In the rows, zero is written as 128.
The rows of X fall into several groups, and each row is roughly a mix of its group's hidden directions.
X (102 x 10):
[[163 187 133 139 152 141 119 145 129 125]
 [172  98 136 149 130 164 146 144 147 107]
 [149 146 116 129 149 191 116 146 131 113]
 [168 101 118  92 133 154 159 114 107 129]
 [134 155  96 117 165 145  88 112 106 115]
 [132 181  90 109 120 100 148 133 121 117]
 [132 139 122 155  87  83 132 159 149 135]
 [110  89 121 189 133 111 137 124 133 128]
 [104 189 152 123 140 106 126 121 118 110]
 [109 115 114 176 166 132 143 103 127 155]
 [147 164 170 138 111 126 162 158 143 132]
 [119 146 137 173 120  98 127 158 146  92]
 [177 107 147 178 126 127 116 137 133 138]
 [141 153 144 141  94  81 144 149 152 114]
 [150 108 126 138 145  81 127  82 116 145]
 [117 160  78 149 110 100 121 154 139 124]
 [136  78 106 142  84 118 145 111 131 142]
 [148 102 133  73 132 138 138  97 110 149]
 [111 158 131 185 154 128 135 103 134 113]
 [110 179 107 157 157  97 136 127 133 126]
 [146 115 150 112 165 164 145 101 125  95]
 [134 106  82 106 137 170 128 103 114 144]
 [150 147 128  97 157 114 161  83 127 132]
 [125  77 150 114 143 145 109  85 125 122]
 [123  61 125 130 110 154 125 127 112 109]
 [117  80  92 164 145 143 135 111 123 117]
 [116 126 140  91 161 156 124  90 104 151]
 [127 130 133 188 134 126 149 153 147  98]
 [155  81 113 120 133 179 133 118 124 122]
 [109  95 114 157  99  94 131 119 126 167]
 [ 93 117 162 147 149  93 119 125 120  91]
 [103  94 144 157 146 133 125  95 131 171]
 [149 151 110 118 114 123 185 104 113 146]
 [129 165 119 127  90  87 131 142 141 161]
 [ 99 108 130 113 131 108 101  73 124 148]
 [129 172 119 142  93 109 112 169 134 146]
 [152  91 143  87 147 139 147 100 115 148]
 [107 127 142 174 126  72 123 130 132 114]
 [146 148 159 163 114 157 115 163 155 134]
 [134 177 114 145 101 104 122 165 147 138]
 [164 152 135 127 117 169 111 165 131 153]
 [122 169 109 147  82 115 126 157 130 149]
 [159 111 136 131 155 128 182  99 125 113]
 [107  84 127 155 126 116 108 140 150  86]
 [140 131 140 171 159 120 147 160 148  94]
 [125 111 139 112 172 174 149 111 114 107]
 [128 111 149  87 104 115 176 113 123 147]
 [111 102  90 113 128 177  98 135 139 131]
 [107 145 131 174 105 140 105 170 141 123]
 [114 111 129 108  82 131 131 168 127 166]
 [ 92  80 134 122 167 157 120 132 129 128]
 [113 123  99 186 106 118 124 147 140 106]
 [ 88  91 151 121 106  99 140  95 125 130]
 [119  98 109 115 109  86 126  86 129 155]
 [105 100 122  88 161 133 122 100 115 158]
 [136  98 130 190 138 115 111 127 140 103]
 [121 103 103 163 154 174 112 137 121 109]
 [117  95 124 146 127  66 148 120 134 139]
 [143  80 153 102 166 138 115 113 131 109]
 [126  94 163 173 111 143 106 124 153 125]
 [141 129 125  69 159 138 139 101 108 134]
 [121 167  96 158 110 119 117 161 143 100]
 [151 133 149 153 158 118 151  76 128 143]
 [104 109 127 136 123  92 168 141 113  86]
 [154 173 161  94 116 113 139 141 142 113]
 [102  90  88 126 139 142 124  91 106 139]
 [128 119 113 101 155 105 147  70 133 136]
 [ 94 150 109 165 102 132 107 146 137  94]
 [150  91 116 169 157 122 114  98 135 108]
 [ 88 128 102 174 107 139 157 140 131 129]
 [116 148 158 155  89 122 100 167 133 127]
 [118 104  90 115 138 174 120  98 106 132]
 [163 158 122 167 139 136 120 172 136 118]
 [102 121 120  84 116 137  73 131 121 119]
 [125  97 146  90 113 116 153  89  99 134]
 [111  90 128 115 164 148 126  92 103 149]
 [135 108 142 190 128 131 112 144 144 100]
 [120  97 126 153 111  87 101 155 155 111]
 [121 105 164 114 139  81 153  98 127 116]
 [104 161 121 147 150  84 129 127 113  92]
 [159 117 112 146 143 180 130 150 142 101]
 [137 171 104 143 111  97 139 164 137 103]
 [131  90 131 134 164 103 147  81 133 124]
 [130  81 111  98 125 123 119  92  96 143]
 [149 150 135 152 154  72 120 124 148 115]
 [118  98 133 186 129 107 121 158 139 115]
 [157 132 113 172 157 154 118 138 157 106]
 [144  71 108 108 122 125 140 101 124 156]
 [136 142 122 110 186 105 142  97 125 109]
 [118 139 152 151 100  91 120 156 141  88]
 [139  71 117 170 118 112 110 133 130 136]
 [119 136  90  85 119 123 123 107 113 170]
 [102 122  98 102  95 106 105 124 109 164]
 [132 150 143 112 156 120  72 132 134  95]
 [112  93 100 130 108 124  87 150  94 137]
 [192 132 157 116 102 132 137 139 128 127]
 [155 148 178 105 139 163 132 126 130 152]
 [105 167 150 112 142  92 137  91 114 115]
 [120 145 115 124 121 156  74 140 141 166]
 [124 134 193 112 132  90 136 122 129 124]
 [ 93  86 111 126  83 123 102 129 133 137]
 [116 135 133 177 113 107 103 168 152 125]]
Here is one row of each group, with its name. Which group are the others in?
[163  98 141 110 148 166 153 106 132 106] => Y
[129 149 147 147 182 118 105  99 134 105] => H
[104 176 115  94 132 159 106 145 121 129] => M

[130 125 155 110 117  66 150 121 137 107] => Y
[113 100 140 157 123  97 167 130 133  89] => M
[133  90  97 142 134 171  91 132 144 130] => M
[112 172 161 153 138  86 123 116 126 115] => M
[108  97 112  90 122 133 120  77 114 120] => H
[118 130  96 146 151 105  87 126  91 105] => M
[154 111 139  95 109 183 140 138 119 140] => M
[ 87 126 131 165 153 123  89 150 145 119] => H
[125 143 147 155  89  80 129 153 145 129] => Y
[122  84 126 118 155 172 120 102 105 131] => Y
[ 92 110 128 115 111 102 165 141 104  93] => M
